In the rows, 128 means zero.
The rows of X fall into several groups, and each row is roughly a mix of its group's hidden directions.
X, 102 rows:
[[109  94  70 100  68 129 136 148 101 138  99]
 [160 103 114 123 185 176 144 158 136 181 136]
 [177 142  71 119 166 138  96 173 131 158 118]
 [ 94 121 127 136 170 149 119 205 143 147 167]
 [102 140 157 170 145 115 104  77 104  71 151]
 [ 88 130 163 192 145 119 124  99 136  75 106]
 [178 102 165 111 129 149 159 120 126 181 177]
 [ 75 117 168 132  54 107 132 139 103 125 143]
 [158 125 198 114  88 117 105 126  81 136  96]
 [ 65 137 112 153 140 101 126 126 134  64  88]
 [144  74 161 101 127 162 135 150 118 193 149]
 [150  69 169 113 107 118  77 130  93 163 127]
 [156 136 169 120 141 184 174 134 138 160  80]
 [ 64 114 101 161 145 103 151 122 152  73 147]
 [140  68 156 139 129  88 115 117 101 135  63]
 [200 100 130 119 106 103 134 114 115 191 125]
 [ 77 139 111  83 129 123 164 192 120 102 144]
 [157  78 100  94 147 155 125 157 137 186 157]
 [101 132  68 169 164 108 135 112 183 112 146]
 [152 156  59 103 138 134 112 163 152 167 160]
 [ 74 143 106 151 111  96  91 151 110  87  82]
 [191 153 105 111 125 130  97 138 124 193 157]
 [151 129 202 146  93 107  97  98  94 147 137]
 [111 160  64 106 153 168 151 150 158 101  98]
 [154 137  93 150 172 155 134 185 128 171 163]
 [208 134 103 158 164 120 132 104 116 162 145]
 [ 57  84 141 115 145 142  85 142 134  89 119]
 [142 129  88  59 115 141 166 165 148 149  97]
 [188 117 138  88 104 152 110 116 130 172  76]
 [ 89 156 195 136  94 139  90 130 105  91 133]
 [164 110 187 110 103 130 111 114  69 161 148]
 [142 125 109  58  78 131 121 179 112 137 103]
 [ 81 170 131 153 124 115 115 132 128  60  85]
 [146  53 146 106 148 146 125 147 123 173  88]
 [122  98 136 132 166 114 180  65 161  97 140]
 [121  97  92 102 143 156 143 162 146 170 192]
 [156 150 165 183 156 160 142  76 140 141 101]
 [155 113 129  93  69 109 162 121 128 130  63]
 [ 71  94 140 140 145 130 138 159 124 108  58]
 [196 149 152 153 137 143 114 137 103 190 144]
 [102 101  75 135 139  78  78 140 125  84 122]
 [199 137 139  97 125 149 122 121 120 196 119]
 [197 172 110 123 121 150 134 184 124 149 143]
 [154  97 116  74 135 130 141 168 168 180 102]
 [100 134  93  62 128 136 147 196 134 121 127]
 [ 57 149 153 134 145 150 103 179 138  97 146]
 [191 137 125 145 143  89 152  73 133 116  87]
 [ 91 152 146 115 102 122 157 166 128  78  67]
 [ 86  90  87 114 183 150 150 136 169 112 109]
 [130  75 101 100 160 147 178 155 160 167 133]
 [ 74 106  78 152 172 154 132 142 115  90 153]
 [111 169 143 200 137 158  85 120 126  93 122]
 [162  91 109 122 130 113 144  87 117 178 190]
 [ 87 117  78 136 119  90 185 130 138 102 168]
 [ 66 148  73 131 119 139 154 167 140  88 139]
 [181 104  75 102 147 141 134 152 143 176 158]
 [142 121 123 117 125 158 180 169 128 190 172]
 [147 117 204 143 101 101 104  82 100 140 134]
 [ 86 140 171 146 100 106 136 112 110 105 198]
 [163 205  71 140 105 117 118 143 127 126 131]
 [ 88 172 109 156 114 108 155 158 149  74  92]
 [133 176 102 101 143 141 106 185 166 131  81]
 [ 97 103  67 113 141 116 169 101 154  78 118]
 [ 88 132 204 139  87  99 115 107 122 103 142]
 [135 145 196 127 144 116  50 130 123 124 122]
 [135 147 110 170 106  56 133 127  96 106  86]
 [152 119 177 100 117 190 123 159 121 176 149]
 [188  83 134 115 135 134 113  78 101 162  96]
 [124 170  76 146 167 108 111 176 153 103 157]
 [190 187 155 127 109 119 136 138 113 172 101]
 [143 123 178 184 116 151 114  75  88 126 147]
 [ 92 107 131 104  81 128 207 117 153 128 123]
 [174 127 167 167 142 146 118  69  83 143 133]
 [188 109 163 113 105 144 111 147  99 190 118]
 [174  91 130  90 116  93 169  95 133 177 124]
 [ 85 141 154 112 137 172  87 178 113  87 107]
 [155  62 125 105 164 135 164 105 149 171 149]
 [146  77 167 140 151  99 122  70 115 154 164]
 [102 148 201 123 125 117  67 118 128  96 115]
 [ 82 109 121 152 157  99 204 112 146 108 136]
 [170  94 101 108 127 132 133  97 118 185 184]
 [ 65 139 134 167 117  77 149 110 115  83 114]
 [ 73 176 111 152 110 103 153  96 132 101 172]
 [181  95  88 105 154 165 139 124 120 174  93]
 [169 108 162 120 116 152 106 104  78 172 172]
 [125 181 123 106 156 146  76 180 157 117 104]
 [102 167 128 165 109  79 120  98 113  77  92]
 [129  95  63  89 148 142 110 178 138 146  99]
 [157  88 143  95  89  96 165  97 131 141  76]
 [120 159 186 145  70  90 131  89 120 107 137]
 [183  90 150  93 100 138 135  93 119 169  92]
 [ 85 163 104 131 165 106 140 170 177  96 104]
 [146  55 163 104 126 135 118 119 113 186 143]
 [ 90 143 172 184 132 125  87 125 111  76 123]
 [124  96 174 135  85  96  78 133  78 144 114]
 [128 173  87 136 165 124  74 169 169 135 132]
 [149 135  43 140 134 158 176 137 117 141 129]
 [ 75 133  92 133 110  99 176 124 155  77 148]
 [ 88 149  78 122 125 143 169 103 147  68 108]
 [129 178  94 123 158 142 138 170 126 157 192]
 [165 197 161 130 100 136 100  99 123 101 161]
 [ 55  83 169 116 137 148 131 132 133 118 169]]
Here is one row of each group, with its name. Which group are the others in?
[ 70 144  96 156 164 116 115 155 145  91 174]	T
[121 128 222 147 135 125  92 122 114 139 153]	P
[ 74 174 137 150 133 140 141 134 140  67  86]	R

[128 119  88 160 136 154 149  87 184 111  78]	T
[136  72 154 132 139  93  97 104 111 113  63]	R
[101 117 125 127 190 159 180 142 177 123 151]	P
[208 110 136 119 122 121 101 126 110 165  82]	R
[126 181 170 153  92 104  95 110 102  80 122]	R
[120 162  57 140 160 128 169 144 160 109 101]	R
[ 85 118  85 123 141 121 174  96 155  68 127]	P
[140  94 107  65 113 134 141 163 155 170  87]	P
[ 73 157 115 152 153 119 114 162 161  72 103]	T
[115 140 183 156  99  83 118  80  98  99 109]	R
[ 69 115 166 162 146 150 136 116 125  66 107]	T
